Rows are one point carried round by a steady rotation, each followed by how many ticks it has turned.
The counts run from 0 to 747.
[ 51.2 -15.3  38.1  34.8 -17.0 -13.3   1.7  32.0  19.3  19.4   3.4  28.3
   5.2  -3.9  38.9  14.3 -12.7  46.6 -31.3 -15.8 -38.6 -22.5  -1.0  18.3
  42.0   7.3 -23.4  20.6   1.5   4.2  -5.1   4.2 -14.0 -12.5 -20.9  35.7
  -6.1   3.1   8.4  -4.8   4.6   9.1   6.2  -2.2   8.2  24.0  25.4 -30.2
  23.2   0.0   3.9  -9.5 -18.2 -13.5 -44.4   5.9 -22.5   6.9  -3.0  31.3
 -20.6  20.7  -9.6  -0.1  -8.0] => 51
[ 35.4 -12.4  41.6  32.4  -4.4 -10.8  -7.0  28.8  32.8  23.8  -6.6  28.7
   0.0  -2.9  36.5  12.5  -4.7  35.4 -19.8 -21.7 -35.1 -25.1 -25.4  31.1
  24.2  -0.5 -26.9  37.1  -3.4 -13.6   6.8 -32.6 -22.1  -4.3 -47.1  32.6
  -0.3  -3.6   5.5  -8.1   3.5  -4.5   3.4 -17.7   2.3  12.3  13.3 -24.8
  20.6  12.3   0.9   9.8  11.4  -3.6 -33.3  -1.3 -30.0   5.0   3.1  30.4
 -29.5  27.1  -7.5 -28.4   8.2] => 441
[ 37.4 -26.3  22.7  37.4  -9.9  -6.9  -3.8  17.9  24.5   7.2  -8.7  28.7
  21.3   6.9  23.2  10.0   3.7  20.3 -25.5 -12.8 -24.5  -0.9   0.8   2.4
  42.2  -0.3 -23.9  35.3   2.6 -28.6  -8.9 -41.0 -20.4  -6.0 -32.7  23.9
   8.8   8.7   7.0  -3.8  -2.3  23.5  -8.2  12.1  24.4  18.3  21.2 -27.3
  40.7   0.0   4.8  -3.5  -5.9 -23.3 -35.6  -8.5  11.0 -30.7   8.1  44.6
 -57.4  26.1  -5.5  -4.2  -6.2] => 97
[ 46.3  -6.9  36.0  37.7   7.6 -28.0 -13.0  10.3  26.4  20.9  -5.1  31.4
 -23.4 -14.4  19.2  14.3  -5.9  37.0 -14.5 -39.9 -34.7 -15.7 -24.7  29.7
  28.7 -17.6 -14.9  25.8  17.2 -37.6   3.4  -3.2 -18.8 -24.5  -3.9  33.1
  -6.2 -12.5   5.6 -12.0  -7.1   8.4  11.6 -16.9  23.4  24.9  17.1 -14.2
  27.7   1.1   7.2 -13.8 -17.1 -20.2 -31.1 -12.1 -19.7  10.8  -8.3  22.0
 -24.1  17.0  -7.4 -15.8   0.8] => 229
[ 17.3 -17.9  59.9  36.9   1.6 -11.9  -4.2  17.8   5.2  33.4 -14.0  23.9
   3.6 -24.2  22.0   2.9 -12.3  22.1 -13.7 -18.8 -17.7 -19.0 -24.7  -9.7
  22.5   0.0 -27.1  53.7  10.2 -21.6   2.0 -40.7 -14.0 -11.2 -22.8  34.8
  13.6   8.5   4.9 -15.0  -1.2  13.0  10.0 -17.1  14.3  21.2  25.4  -8.0
  37.4  25.2  -5.5  -7.6   2.2 -10.2 -38.6 -16.3 -19.6  -7.4   8.7  29.9
 -16.9  35.0 -17.6 -21.5  18.9] => 273
[ 43.6 -28.1  32.9  24.0  -8.1 -13.4 -15.6  28.3  23.2  15.0   1.9  39.6
  11.6  -4.0  42.1  20.4  -7.7  36.0 -24.7 -15.6 -26.2 -21.6 -32.2  27.0
  41.8  10.3 -20.4  32.0  -6.4 -11.7  -1.6 -35.9 -25.3   2.3 -38.7  30.4
   7.5  -9.2   1.3  -7.6   3.1   0.4   5.5  -0.4   8.6  20.8  20.7 -24.2
  37.1   2.1  -3.9   9.5  -5.6 -11.3 -35.4   5.7  -6.9  -7.9   4.3  18.4
 -33.1  10.9  -7.3 -18.5   6.1] => 352
[ 30.3 -28.8  54.9  50.6 -19.4 -21.2  -2.5   0.0  19.5   9.9   8.6   9.2
   7.3 -17.0  24.5  18.5 -19.8  20.4  -9.8 -21.3 -15.9 -17.9   7.3   5.8
  34.1  21.6 -14.7  34.1   8.5 -13.3   2.9 -18.5   1.3 -27.3 -23.5  37.0
  -6.2  -5.5   8.8 -16.3  -2.1  41.4  -0.3  -0.6  19.9  20.6  28.0 -23.2
  11.7  24.6  -6.8  -9.2 -21.0 -33.5 -54.4 -11.1   2.8 -14.9  -6.2  22.8
 -22.7  11.3 -17.9  -2.9 -12.1] => 571
[ 30.3 -21.3  36.4  38.7  -8.0 -31.8  -6.0  11.2  21.8  25.0 -17.1  15.3
   1.8 -21.9  30.2  17.8 -17.3  25.5 -11.9 -26.3 -35.1  -3.5 -11.4  -6.9
  23.2   2.0 -18.9  30.5  26.7 -22.1   9.6 -28.2 -12.0 -11.2 -20.6  36.6
   1.4   5.3   0.2 -25.0  -5.8  33.5   1.8   5.9  37.8  30.9  21.4 -20.2
  28.4  33.1 -10.5   1.7 -18.2 -14.2 -35.1 -19.6 -16.2   3.2 -17.3  23.3
 -32.2  26.9 -16.1 -15.9 -14.4] => 18
[ 28.2   3.7  44.4  53.3   8.5   1.9   2.2  19.1  10.1  26.5  -7.3  19.7
  -1.7 -17.4  34.3  -3.7  -1.3  28.6 -21.8 -29.3 -20.3  -6.7 -27.1  -8.1
  27.5 -14.5 -33.6  12.6  21.5 -31.7  13.7   4.0 -21.2 -21.7   2.7  25.9
  -6.3  -2.8  19.0   1.6 -14.1  21.5   9.3 -15.7  20.4   0.2  38.9  -7.6
  32.0   7.2   6.3 -17.5 -14.1 -14.7 -47.3   1.3  -8.8 -19.6  35.5  32.7
 -19.4  27.3  -5.8 -20.0 -12.3] => 221
[ 22.9  -7.6  47.7  61.7   3.8 -10.4 -11.3 -10.9  15.1  20.0 -12.1  24.4
 -15.7 -33.3  36.8   9.3 -11.7  14.9  -4.5 -24.7 -20.9 -13.1 -28.6   2.8
  10.5  13.0 -31.2  15.5  13.8 -27.7  13.2  -7.1 -10.5 -27.6 -22.8  44.0
  -5.3  -9.9   4.0 -19.2  -2.3  41.4   4.5  -3.7  22.4  37.5  38.2 -17.8
   4.3  18.8  -4.0  -2.6 -20.0 -18.7 -32.4 -21.0   0.0 -12.9  -0.6  11.9
 -30.3  26.0  -7.1 -17.7 -12.6] => 254
[ 22.6   5.0  45.8  53.0   9.1   4.0   8.0   4.2  27.0  18.7 -13.1  15.0
  -2.6 -15.2  23.6   5.4   6.5  13.0 -13.2 -31.8 -22.2   0.1 -23.7  -1.6
   5.7 -18.9 -30.2  27.5  18.7 -43.9  15.3 -21.5 -15.5 -17.1 -31.5  31.6
  -3.7  -2.8  13.3  -4.4 -17.9  30.9  -1.3 -17.4  16.9  -0.9  32.8  -9.8
  12.3  16.2  10.6  -0.5   5.7 -10.3 -33.8 -14.1  -5.8 -22.1  30.9  43.3
 -36.5  32.6  -4.8 -28.5  -5.5] => 388
[ 34.7  -8.7  37.8  50.9 -20.6   6.2  -4.3  25.5  16.4  11.9   4.4  33.2
  10.6  -1.5  47.6   2.7 -13.1  34.4 -20.5  -3.4 -20.9 -28.0  -2.4  13.3
  41.1  20.5 -37.5  13.8   4.6   6.3   4.8   1.0 -11.1 -22.8 -24.3  28.9
 -12.5   0.6  16.7  -3.8   1.2  12.2   5.5  -0.1  14.3  15.6  32.6 -32.1
  19.9   8.9   3.1 -17.6 -18.7 -26.0 -58.8  12.3  -5.9 -18.7  16.3  27.9
 -30.4  15.6  -4.1  -2.2 -10.3] => 745
[ 24.1  -3.6  33.9  46.9  12.7  -9.8 -15.1   4.6  32.5  23.2 -11.2  18.5
  -0.3 -17.1  29.3  10.8   2.9  12.0 -10.0 -30.5 -25.2   2.1 -42.6   0.4
  11.6 -15.3 -26.4  18.7  17.2 -46.4  23.3 -34.0 -24.6  -8.0 -30.0  25.9
  -3.0 -11.7   6.2  -9.5 -18.1  23.6   0.2 -10.6  28.1   4.4  32.6  -5.8
  20.7  15.2   1.8   6.4   4.3 -12.7 -34.2  -9.1  -5.8 -19.4  26.5  24.6
 -39.8  23.5  -1.5 -34.7 -13.8] => 703
[ 35.7 -27.8  22.6  37.5  -7.0 -25.6 -25.2  19.5  21.9  14.0  -7.1  36.9
   0.5  -8.5  40.3  21.1 -17.1  18.8  -7.2 -12.1 -29.7 -19.3 -26.6  30.4
  37.6  25.2 -26.4  28.2   1.4 -11.9  12.1 -39.8 -20.3 -13.4 -31.7  21.3
   1.4 -10.1   0.9 -16.0   5.4  15.1  -4.7   4.6  23.2  26.2  15.1 -28.5
  20.3  11.8 -13.6  10.7  -3.4 -28.7 -40.7  -0.5 -12.2  -7.6  -6.3  12.8
 -41.5  17.7 -13.7 -21.6 -11.3] => 262
[ 41.0  -1.7  29.3  50.2   2.4  -3.8   5.9  23.9  19.5  26.3 -16.6  21.0
 -14.6  -9.1  41.1   1.5  -5.9  38.2 -20.6 -28.6 -46.0 -14.6 -22.3  13.5
  19.9 -11.2 -39.9  15.1  15.5 -12.8  10.0   6.9 -20.6 -16.3 -19.8  34.2
 -10.3   3.9   7.6  -0.9  -8.2  11.2   3.6 -13.9  11.4  18.9  33.5 -24.7
  13.2  10.1   6.6 -11.1  -4.9   0.5 -43.4   1.5 -27.9   7.5  12.0  38.4
 -23.7  38.6  -7.0 -23.8 -11.9] => 684
[ 28.9 -28.4  53.4  29.7  -6.9 -21.4  -5.6  26.8  12.6  35.0  -8.8  17.0
   1.6 -17.7  28.1  11.8 -15.9  29.0 -18.0 -20.9 -29.9 -13.1 -25.4  -1.2
  33.1   6.2 -21.3  44.9  12.6 -18.7   0.6 -38.2 -22.3  -4.8 -30.1  33.1
  10.1   6.5   1.2 -13.3  -3.7  16.0   6.7  -8.6  12.4  18.2  25.2 -13.7
  36.5  25.2 -10.0  -2.1   0.1  -4.0 -38.2  -9.6 -25.1   2.5  -1.9  28.0
 -10.7  34.6 -21.4 -22.5  10.0] => 274
[ 33.3  -3.9  34.7  46.2  -5.4   5.8   5.5  15.1  40.3   5.0  -0.9  13.4
  17.8   8.6  24.5  10.6  14.0  14.5 -15.6 -23.5 -24.7   1.7  -1.9  10.2
  24.0 -10.2 -25.2  31.2  10.5 -34.6   8.7 -26.1 -14.7 -18.4 -36.3  17.3
  -8.3  -2.0  21.0  -1.0 -18.5  23.5  -6.6 -12.6  19.3 -12.4  22.5 -20.5
  18.1   5.8  13.2  -5.7   0.2 -23.0 -49.8   0.8   0.5 -32.2  33.6  51.1
 -50.5  21.9  -2.7 -15.0 -12.6] => 386
[ 26.0  10.3  45.6  52.2  15.2  -0.5 -14.6   2.7  33.0  18.4   7.4  34.4
  -3.0 -21.0  19.9  14.4   4.0  12.2  -5.9 -25.1 -11.2  -9.1 -27.3  22.9
  24.0 -13.7 -16.3  28.3  13.4 -44.5   9.9 -19.0 -11.8 -32.2  -7.9  23.6
  -2.9 -18.8  20.8  -8.9 -16.9  18.8   4.2 -19.8  29.6  -4.3  23.6 -12.0
  30.0   1.4  12.0 -11.3 -19.2 -37.7 -42.4  -5.3   4.5 -31.6  33.9  27.7
 -37.0   8.5   5.1 -18.4  -1.7] => 464
[ 35.8 -22.9  57.3  45.0  -1.1 -19.7 -10.1   5.4   3.1  23.9  -0.8  23.7
  -1.8 -33.7  40.1  15.4 -21.6  29.4 -17.4 -26.8 -19.1 -22.6 -34.2   0.6
  33.7  19.5 -22.7  21.1   9.1 -21.6   6.6  -6.2 -12.2 -10.7 -10.3  39.3
   0.0 -17.0   0.5  -6.1   4.4  25.8  12.6  -4.2  10.4  25.4  48.3 -13.0
  20.8  11.0  -8.7  -3.8 -23.9 -18.5 -41.3   0.1  -2.3  -5.9   7.7   8.0
  -4.2   7.1 -19.7 -22.2  -8.7] => 659
[ 28.1 -13.2  49.7  51.1  13.1 -17.7 -18.4  -8.5   9.3  11.2  -5.6  36.2
 -22.3 -29.5  15.1   8.2  -8.6  17.1  -1.8 -26.9 -15.5 -16.9 -33.3  16.2
  22.9  10.0 -17.4  38.4   2.6 -41.5  -2.6 -20.8 -13.1 -24.6  -9.0  44.9
   5.4 -13.7   0.9 -14.6   1.3  23.7   8.1 -13.3  21.1  36.0  29.4 -11.0
  24.1   2.6   1.9  -6.2 -11.9 -30.0 -24.4 -22.2   3.2 -16.8  -4.7  14.8
 -31.7  18.0  -8.9 -15.0   9.0] => 722
[ 40.1 -13.6  51.2  37.7 -11.8 -19.9  -5.0  10.1  24.7  21.8   0.3  25.3
   1.9 -23.2  32.0  23.8 -18.8  34.3 -19.0 -16.6 -29.3 -27.4  -4.9  30.3
  32.7  19.8 -19.7  38.5   2.5   0.3   0.7  -7.7  -2.0 -17.5 -27.7  40.6
  -0.6  -5.0   9.4 -15.4  10.0  19.5  -1.3  -8.7  10.2  26.3  25.8 -34.3
   9.6  19.0  -6.5   1.1 -20.9 -19.1 -40.5  -1.5 -25.4  10.7 -11.0  19.7
 -14.0  17.7 -15.9 -14.4   1.4] => 198
[ 29.5 -30.3  41.4  42.7 -21.2 -11.6   0.6  22.8  15.6  21.0  -2.9  10.4
  22.7  -6.1  51.1  18.4 -15.3  26.9 -21.4 -18.6 -26.2 -11.5 -20.5  -7.8
  33.3  21.0 -31.1  21.9   8.2  -5.0  14.2 -25.9 -17.2  -0.1 -48.1  28.1
  -4.7  -3.6   3.9  -7.6  -2.2  26.0   2.1   0.9   7.6   6.8  39.8 -20.9
  13.5  23.1  -9.2   3.9  -2.6  -5.2 -53.9   5.0  -8.2 -11.5  12.3  22.5
 -20.4  21.3 -15.3 -21.3 -13.7] => 506
[ 24.6  11.8  49.5  39.0  21.6  -4.1  -6.1  -0.6  37.0  27.1  -7.4  32.1
  -4.6 -27.5  16.9  14.1  12.9  20.0 -17.9 -25.8 -21.9  -8.5 -33.6  19.4
  13.3 -25.6 -18.3  43.5   9.8 -45.1   9.6 -27.9 -13.3 -15.2 -29.5  37.0
   8.3 -10.7  17.4 -16.0 -12.8  14.1   5.1 -26.7  21.6   4.0  17.2 -15.3
  29.1   7.5  11.4   4.8  -1.6 -15.4 -18.9 -14.4 -12.5 -10.0  23.7  29.2
 -35.1  19.2   5.9 -25.4   6.2] => 151
[ 40.1 -15.3  31.8  44.5  -2.8  -2.6   8.9  11.2  24.4  15.1   0.2  16.0
  26.2  -2.8  32.2  19.4   4.2  30.3 -25.3 -22.9 -26.9   4.8  -4.3 -15.0
  30.7 -12.2 -19.2  10.9  16.8 -34.0  10.4 -16.4 -14.8  -8.6 -19.3  20.9
  -8.2  -2.5  11.0  -7.9 -17.8  36.8  -0.2   9.5  32.1   6.0  32.9 -18.9
  33.0   5.6   1.1  -8.9 -26.1 -21.5 -46.5  -4.6  14.1 -27.0  21.1  32.1
 -39.5  14.1  -2.4  -4.6 -30.3] => 161
[ 33.2   0.8  36.7  57.0  -0.5  -2.4 -10.1  29.6  10.2  21.5 -11.4  30.0
 -19.9  -8.2  44.4  -7.0 -11.4  35.4 -12.6 -26.3 -32.2 -24.3 -26.4  13.2
  24.3   1.2 -38.7  10.8  13.5 -12.3  14.2   7.8 -25.0 -27.9  -5.9  25.6
 -12.9  -2.5  13.7  -3.3  -6.0   5.8   9.6 -19.9  13.7  13.1  31.8 -13.5
  20.5   7.4   6.5 -20.0  -5.1 -11.9 -50.7   5.9 -23.8  -6.6  20.7  30.1
 -19.2  30.0  -5.4 -20.5   0.0] => 369
[ 29.3  -5.4  57.0  51.3  -3.4  -2.1   4.3  14.9  12.1  23.5 -10.2   6.7
  -3.8 -18.0  36.8  -3.7  -8.3  25.7 -13.6 -29.5 -26.1 -19.3 -29.1  -1.4
  16.2   1.1 -38.2  26.1  16.6 -20.5  15.4  -8.6 -18.7 -14.8 -23.2  34.3
  -6.7  -2.4  12.7   1.8  -7.6  20.9   6.6 -21.8   0.3   0.6  37.5  -7.1
   4.6  23.2   3.6 -12.3   5.6  -1.9 -53.1  -3.6 -20.4  -9.3  25.6  35.6
 -12.5  30.5 -14.9 -27.8   0.1] => 132
[ 28.3   9.3  59.2  50.4   3.7  11.0   0.0   9.6  11.8  27.8   3.2  34.4
   2.5 -32.1  35.1  -0.5  -3.1  33.1 -23.7 -16.9 -13.6 -18.2 -19.4  -0.4
  25.8  -1.8 -28.7  18.3  11.8 -15.5   5.3   8.3 -10.1 -23.4  -8.8  36.9
   0.9  -5.1  19.3  -6.1  -7.2  18.2  12.8 -15.5  13.8   7.4  45.8 -17.6
  28.3   7.4  10.8 -17.2 -20.5 -16.9 -46.2   1.2  -5.7 -19.9  35.4  28.6
  -7.8  15.0  -0.7  -2.7   0.6] => 599
[ 42.1 -17.8  55.8  30.4 -16.8 -17.2  12.8  22.7  30.0  25.6   5.2  12.9
   4.4  -6.5  30.7  11.4 -12.7  44.2 -26.5 -34.4 -40.8 -16.6  -6.3   6.8
  24.7 -14.0 -16.8  38.4   7.6 -17.8  -0.9 -18.1 -15.7  -9.5 -37.7  38.9
  -7.5   0.0   7.1 -13.8  -6.2  10.8   7.9 -16.9   4.8   9.5  17.2 -21.4
  20.2  18.3   7.2  -4.3  -3.3   5.1 -43.6  -4.7 -24.7  10.3  -0.3  35.7
 -14.1  21.8  -9.1  -9.3   3.1] => 679
[ 39.2 -27.6  25.5  38.1 -12.7 -25.3  -4.9  23.0  23.0  16.0  -8.2  14.9
   9.3  -1.9  22.2  20.1  -9.2  26.9 -21.2 -22.0 -35.7  -1.1   6.9  -4.3
  41.4  -2.7 -17.0  25.5  22.0 -22.6   2.1 -26.0 -14.0 -13.8  -6.0  20.9
  -1.7   9.4   5.0  -9.8  -8.6  35.0  -3.7  10.8  42.2  20.4  16.5 -23.5
  36.5  14.6  -4.2 -12.0 -25.4 -29.2 -46.8 -11.3 -10.7  -7.4  -6.5  34.5
 -36.1  25.6 -14.7  -7.1 -23.2] => 712
[ 22.5  -9.6  42.7  42.7  -3.6  13.9 -13.8  27.9  10.6  15.1   0.6  39.5
  15.1  -9.3  41.7  -2.3   2.1  24.8 -20.3  -5.2 -10.4 -21.9 -32.3   3.9
  33.2   4.5 -39.4  24.4  -3.8 -15.5   0.4 -26.8 -25.1 -10.9 -34.7  26.7
   1.1  -1.7  11.1  -0.6  -4.0   0.6   3.6  -2.7   6.9   6.5  30.2 -14.5
  40.6   0.4   3.8  -6.5   5.6 -13.1 -40.2   6.6   9.2 -37.0  37.4  29.9
 -39.5  17.5   1.3 -15.0  10.1] => 355
[ 19.8   2.4  21.4  55.5   9.2   6.2 -13.6  15.3  29.1  14.8 -16.5  31.1
  -0.1   0.3  35.3   1.4   6.6   9.3  -8.1 -16.9 -25.6  -1.7 -21.8   4.4
  15.0  -5.4 -37.1  17.1  11.0 -35.8  10.0 -32.6 -19.3 -18.0 -34.5  23.0
   0.1   2.1  13.7 -10.2 -14.8  21.4  -7.4  -6.2  27.0   9.3  22.4 -15.3
  24.0   8.7   3.6  -1.9   4.3 -23.7 -34.1 -10.1   2.9 -35.9  26.4  38.6
 -59.1  28.8   6.7 -21.5  -7.9] => 9
[ 40.6 -21.0  60.5  37.4 -12.5 -15.7  -5.8   4.6  29.5  11.0  11.2  24.0
  -6.7 -20.6  29.3  20.3 -14.2  29.3 -10.1 -30.5 -24.1 -27.1 -27.0  38.3
  26.1  17.4 -15.6  34.6  -9.3 -19.7   4.3 -12.8 -12.1 -19.1 -45.8  41.2
  -9.5 -22.2   7.6  -6.2   4.0  12.8   9.7 -20.1  -7.7  11.2  30.2 -21.3
   5.2   5.7   1.9   7.8  -3.0 -18.2 -42.6  -2.6  -7.1  -3.7   2.4  11.1
 -20.9   6.2 -12.7 -20.0   6.2] => 435
[ 24.5  -6.4  39.4  41.9  15.0 -11.7 -15.7   2.8  24.1  16.1 -11.0  38.4
 -10.3 -18.9  10.9   8.8   4.2  11.6 -10.3 -20.8 -20.9  -6.9 -25.1  13.4
  16.6  -9.6 -20.3  50.7   7.2 -47.0  -7.5 -41.5 -17.4 -18.4 -22.5  36.3
  10.1  -0.5   4.9 -16.7  -4.9  16.0   0.2 -11.8  25.5  27.7  14.2 -13.7
  35.1   3.6   6.8   1.6   0.0 -24.9 -13.8 -27.0   0.7 -21.0   4.3  28.9
 -49.8  29.7  -5.2 -19.5  13.6] => 93
